D: 3 groups of rows, each row roughly a mix of its group's hidden directions
D (71 x 10)
[[  1 -24 -48  -7   4  16 -15  11 -69  -1]
 [-38 -52  18   0  16   9 -30 -10 -26  41]
 [-11  -6 -31 -40  33  51  -8 -25 -29  20]
 [ 12  10 -31  42   9  61  -6  23   0 -29]
 [  6 -27 -15  -9 -10   2 -30  15 -66  39]
 [ 22  49   3  59   3  22  -4  18  -1  33]
 [ 20  -7  35 -55 -38  -9  -3 -39  18  11]
 [  1   6 -25  36  51  10 -24  45 -18 -25]
 [-24  12 -36 -29   8  41  -6  35  41 -26]
 [ -1 -14   0  58  23  31   6  26 -46 -21]
 [ -8   9  35  46  11 -32  -6   3  24  54]
 [ -5  13 -16  -6   5  72  -8 -32   9 -37]
 [ 28  52  19  11 -29 -40   2 -41   6   9]
 [ -7  35  20   1 -33  24   7 -37  25 -54]
 [ 36   5 -35   7  26  19 -31 -34 -21  46]
 [  8  51   7  19 -42  14   1 -38   6 -42]
 [ 29   5   5  29  45 -25 -56  -9 -26   4]
 [-20 -44 -23 -22  38  33  -9  30  -8 -36]
 [ 24 -38  19 -52   0 -11 -32   2  -3  45]
 [-25  -4 -12   8  30  50 -36  31  12  40]
 [ 24  24  47   6 -18 -31 -24 -53   7   9]
 [-26  24  -6  18  -2  24  43  28  42 -41]
 [ 10 -37 -24 -48  51  14 -18  24  10 -13]
 [ 49   6  -3  35  16 -40 -15   4   7  50]
 [ 24 -39 -21  32  12 -30 -28  27 -15  44]
 [ 15  -5 -13  61 -12 -13  -1  60  -5  -8]
 [-19   9  27 -15 -26  22  33  43  52  -4]
 [  9  -7  -2 -14   1 -31  15 -79  20   8]
 [-32 -19 -31 -35  -6   6  -4   0 -65  20]
 [-35 -19 -39 -18 -16  29  55  23  11  -8]
 [ 12  26 -14 -13 -18  16   6 -37 -15 -70]
 [ 21  -7 -38   1  33   3 -16   5 -39  59]
 [-19 -46  24 -14  19  24  -4   5  55 -33]
 [  7 -63  13 -29  25 -30  -4 -20 -34  -7]
 [  4  -2 -22 -72   5 -12  -3  -1  46 -16]
 [  6 -47  -4 -18  59  11 -10  15  21  37]
 [ 11 -32  30  -1 -15 -50  16 -41 -38  -7]
 [ 37 -23   9 -35  11 -17 -52 -22 -32  19]
 [-40 -51  25   8   4   1 -23 -18 -34  37]
 [ 17  -5  52 -26  -3 -22 -12  -7  52  33]
 [  2  -1 -42  32 -38   0 -25   5 -59   1]
 [ -6   7 -46   8   0  30   2  11 -50 -50]
 [  3  -2  28  24  18  -9  29  57  46 -18]
 [ 10   5 -27  45  41 -19 -30 -21 -45  -5]
 [-28  -7 -60  28   1  12  31  -7 -43  -8]
 [-21 -17 -32 -36 -24  40  36  34  -6 -22]
 [ 26  47 -22  37  17  37   4  40  12  -8]
 [-31 -26  38 -49  12 -37  24  11  20   8]
 [ 18 -22 -40  38   4  51 -40  -5  -5 -11]
 [ 18 -35   8   8  55   1  -1  35  41  26]
 [-12  -3   6  45  48 -19  -5  35  29  35]
 [ 42  50   6  21  11 -38  13   0  -1  42]
 [  6 -25  -6 -70  -2 -35   6 -20  20 -25]
 [-18  -7  28  65 -13   7   0  -9 -46  22]
 [ 61  34  14  18  11 -30  -1 -12  -1  41]
 [-26  29 -19  43 -18  29  20  33 -28 -33]
 [ 18  13  26  35   4 -12 -19 -16 -14  70]
 [-10  -5  33   4   9  21  19  17  60 -48]
 [ 48  17  -6  36  27 -29  -2  20   5  49]
 [ 29   9 -16  18  44 -14 -43 -27 -29 -34]
 [ -4  -2  31 -51   5 -33  -1 -52  18  23]
 [ 21 -20 -10   3  29  -7 -54  20 -52  22]
 [ 41   7 -10 -52  -1 -42  18 -15  24 -29]
 [ -2   3   8  39 -30 -10  38  -6 -35 -54]
 [-17  -8 -50   0  29  30  23  35   1 -44]
 [  2 -36  14 -13   8 -16 -21  26  -5  72]
 [  2 -18  -2 -31  66  35   6   4  22  26]
 [-11  32  -4  45   8  44 -21  26   8  43]
 [-36 -36  24  40   4  15 -17  -6 -44  31]
 [ 34   1 -23  58  13  -9  -6  49  -8  22]
 [-17 -28 -28  -9  39  45 -10  40  -2 -32]]

which group is each row in? (one row of each group first)
[ -3 -16 -18  29  29 -40   0 -50  -7  43] -> X
[-10  12   0 -57   5 -12   0 -51 -28  34] -> Q
[ 26 -45  21  18  33 -22  -5 -13 -53  13] -> B

[  4   3 -42  26  23  12 -22   6 -60 -31] -> X
[ 20  -6  25   1 -17 -30 -34 -39 -34  47] -> X
[ 24  24 -10  55 -17 -33   8  46 -18  10] -> Q
[ 25 -14  12 -14  35 -43  -6  -7  14  60] -> Q
[ 15  39  13   8 -12  -8   4 -57  12 -52] -> X
[ 15 -17  34 -37  14 -21  -4 -12  62  24] -> X
